In the rows, zero is written as 128.
Rotation paths and how fast each direction turns (deg/step)
Each turn is a multiple of 5 degrees from 10 to 175, or 0.
Each row of a path follows its step; steps can be skipped.

step 0: [123 127 130 125 130 140 126 126 136 134 126 133 126 124 129 124 130 133
 134 130 130 125 130 121 134 131 133 132 131 124 131 124 125 134 128 124
 123 123 120 115 134 130 132 136 125 126 122 136 134 137 149 147 134 125
 138 131 124]
step 1: [130 120 120 131 138 121 133 121 126 118 125 130 129 134 122 120 133 127
 132 120 141 127 129 127 123 126 136 121 128 139 131 133 119 129 121 125
 124 138 136 139 117 126 133 135 126 129 129 133 121 134 134 133 127 128
 120 143 126]
step 2: [126 130 134 138 139 118 125 129 119 126 126 121 136 132 122 135 129 133
 135 138 137 120 134 126 129 129 122 142 127 126 122 128 121 125 125 140
 133 126 134 127 137 127 123 122 131 115 129 126 125 125 136 131 133 118
 127 123 141]
step 3: [130 127 124 124 130 133 140 133 125 124 127 125 133 116 134 123 132 124
 142 119 141 130 133 134 133 127 123 124 132 112 128 133 139 133 140 130
 133 143 129 126 133 125 132 127 125 130 119 123 131 136 125 133 136 125
 129 123 126]
step 7: [119 132 141 124 124 133 121 119 125 122 132 143 129 129 121 125 133 122
 126 124 111 120 136 135 124 125 126 124 132 123 131 129 118 130 132 138
 130 125 126 128 138 127 116 133 132 130 136 133 136 132 123 136 121 126
 122 129 134]
step 8: [131 124 123 128 122 133 137 132 130 125 134 130 123 139 130 125 129 130
 114 129 129 130 141 125 127 124 122 116 130 134 120 133 133 123 139 126
 119 133 128 124 120 128 116 111 132 132 130 124 115 135 136 131 124 131
 122 122 130]
step 9: [126 126 132 136 124 126 136 113 134 134 116 130 137 128 121 139 124 140
 128 129 119 129 134 122 136 128 131 134 135 131 133 117 135 136 124 129
 124 135 125 122 124 133 124 128 126 133 134 130 132 129 135 122 127 120
 142 117 128]
step 10: [133 118 118 121 128 119 123 114 124 130 126 131 122 120 129 130 129 120
 130 118 125 118 126 122 129 125 131 129 122 124 130 131 120 124 136 129
 119 143 119 123 131 138 123 127 129 138 122 136 127 124 130 124 134 127
 120 140 128]
step 11: [131 129 117 133 129 133 117 119 126 131 132 116 136 132 126 124 121 133
 125 142 131 133 126 115 131 115 130 124 128 123 130 132 115 128 122 127
 127 127 127 134 126 126 128 111 122 120 132 130 130 127 129 136 138 133
 125 119 129]
step 12: [132 131 126 133 144 132 128 125 125 129 123 129 134 117 131 135 148 128
 127 134 121 124 131 124 120 122 129 131 126 123 122 126 137 131 116 126
 128 137 126 125 128 122 136 131 134 135 119 125 133 137 125 141 124 124
 130 124 121]
Speeds:
[130 128 125 129 132 128 128 127 126 126 128 126 131 126 126 130 131 128
 128 131 130 125 125 128 130 128 127 127 129 127 130 129 130 128 128 126
 127 129 129 129 128 128 132 126 128 125 128 129 130 128 131 129 130 127
 128 132 130] -> 35
[128 125 129 127 131 129 128 130 128 127 131 130 127 128 129 130 126 131
 125 130 129 130 128 126 128 127 128 129 129 125 132 129 126 123 130 129
 130 127 131 126 128 126 126 127 130 129 128 128 126 125 128 128 130 128
 129 129 128] -> 125
[130 126 128 126 128 131 128 130 126 129 124 128 128 130 127 129 129 129
 127 124 130 129 129 126 129 127 128 127 126 126 125 130 128 129 130 127
 130 124 125 127 129 129 128 127 128 129 125 127 130 129 131 127 127 129
 124 130 129] -> 145

step 1: [128 127 136 128 115 128 125 121 128 132 129 128 124 132 125 132 131 125
 128 126 123 124 136 127 126 120 130 133 134 126 134 137 124 119 124 123
 134 139 121 137 131 119 123 133 126 122 132 119 133 122 113 136 138 122
 127 119 130]
step 2: [121 128 127 125 138 135 132 128 127 125 130 126 129 118 128 123 126 126
 129 127 123 120 131 137 128 121 130 135 120 132 120 124 147 118 131 120
 121 126 120 132 122 137 135 139 126 132 136 131 127 129 127 123 126 127
 125 121 132]
step 3: [131 137 131 130 134 129 124 142 127 125 131 122 130 119 134 123 115 127
 124 123 133 131 119 134 127 129 137 129 134 122 128 142 121 127 129 122
 127 139 132 125 131 129 123 132 132 121 126 126 120 129 133 124 130 116
 133 136 124]
step 4: [131 120 140 137 118 123 131 128 128 126 123 123 128 132 129 140 130 129
 115 129 126 120 131 129 121 130 129 138 123 126 125 134 130 116 129 125
 133 126 131 118 129 123 126 131 135 125 121 132 134 116 134 132 135 137
 121 126 129]
step 5: [116 116 121 117 130 128 127 121 123 133 134 126 128 124 142 126 131 127
 130 123 135 124 129 126 122 132 131 122 126 141 135 127 125 122 129 120
 123 138 122 130 123 124 135 134 129 126 134 129 130 122 128 122 132 127
 139 120 135]
step 7: [121 127 142 134 132 131 124 141 125 134 134 131 123 125 119 128 132 126
 118 125 128 130 124 122 122 126 127 130 131 116 122 126 126 116 127 128
 132 129 124 133 125 123 139 127 133 119 137 128 127 114 130 132 131 126
 126 134 125]
step 8: [123 123 120 131 133 121 128 118 128 130 127 108 126 129 135 132 128 129
 124 123 139 133 125 131 126 133 131 143 128 129 126 124 142 125 136 133
 126 132 125 127 129 128 130 126 131 123 123 138 130 129 124 130 135 120
 132 121 129]
step 10: [119 128 141 129 117 130 133 134 123 132 130 137 128 124 129 133 130 130
 129 120 119 127 128 130 117 133 131 133 125 119 140 120 134 124 125 129
 136 138 120 123 127 127 120 131 126 136 130 124 123 123 117 129 134 123
 125 129 124]
step 11: [120 134 115 126 136 132 123 139 130 125 126 126 131 126 127 133 136 120
 121 121 131 134 134 132 136 128 126 132 126 130 129 127 138 128 131 124
 116 132 121 135 121 131 131 133 136 124 130 133 129 118 132 123 140 127
 119 128 137]
step 12: [123 134 135 122 128 121 118 133 135 126 131 124 121 133 131 134 116 132
 124 118 127 126 124 132 122 120 131 133 135 125 118 131 129 128 136 118
 126 134 135 125 130 114 129 124 123 123 117 129 129 136 127 119 124 125
 135 127 126]
Speeds:
[127 130 126 128 127 129 126 128 127 129 129 129 127 127 128 127 125 128
 127 126 126 129 129 131 129 126 124 127 130 127 127 130 132 129 128 129
 129 130 127 127 126 129 124 130 125 128 128 128 127 131 127 131 131 128
 124 126 128] -> 40
[131 127 129 127 127 127 126 132 127 128 125 129 127 127 127 125 127 130
 129 130 128 130 130 129 127 128 128 127 127 126 126 131 129 131 127 129
 126 130 131 127 128 127 128 128 124 127 125 126 129 127 128 125 128 127
 131 129 126] -> 120
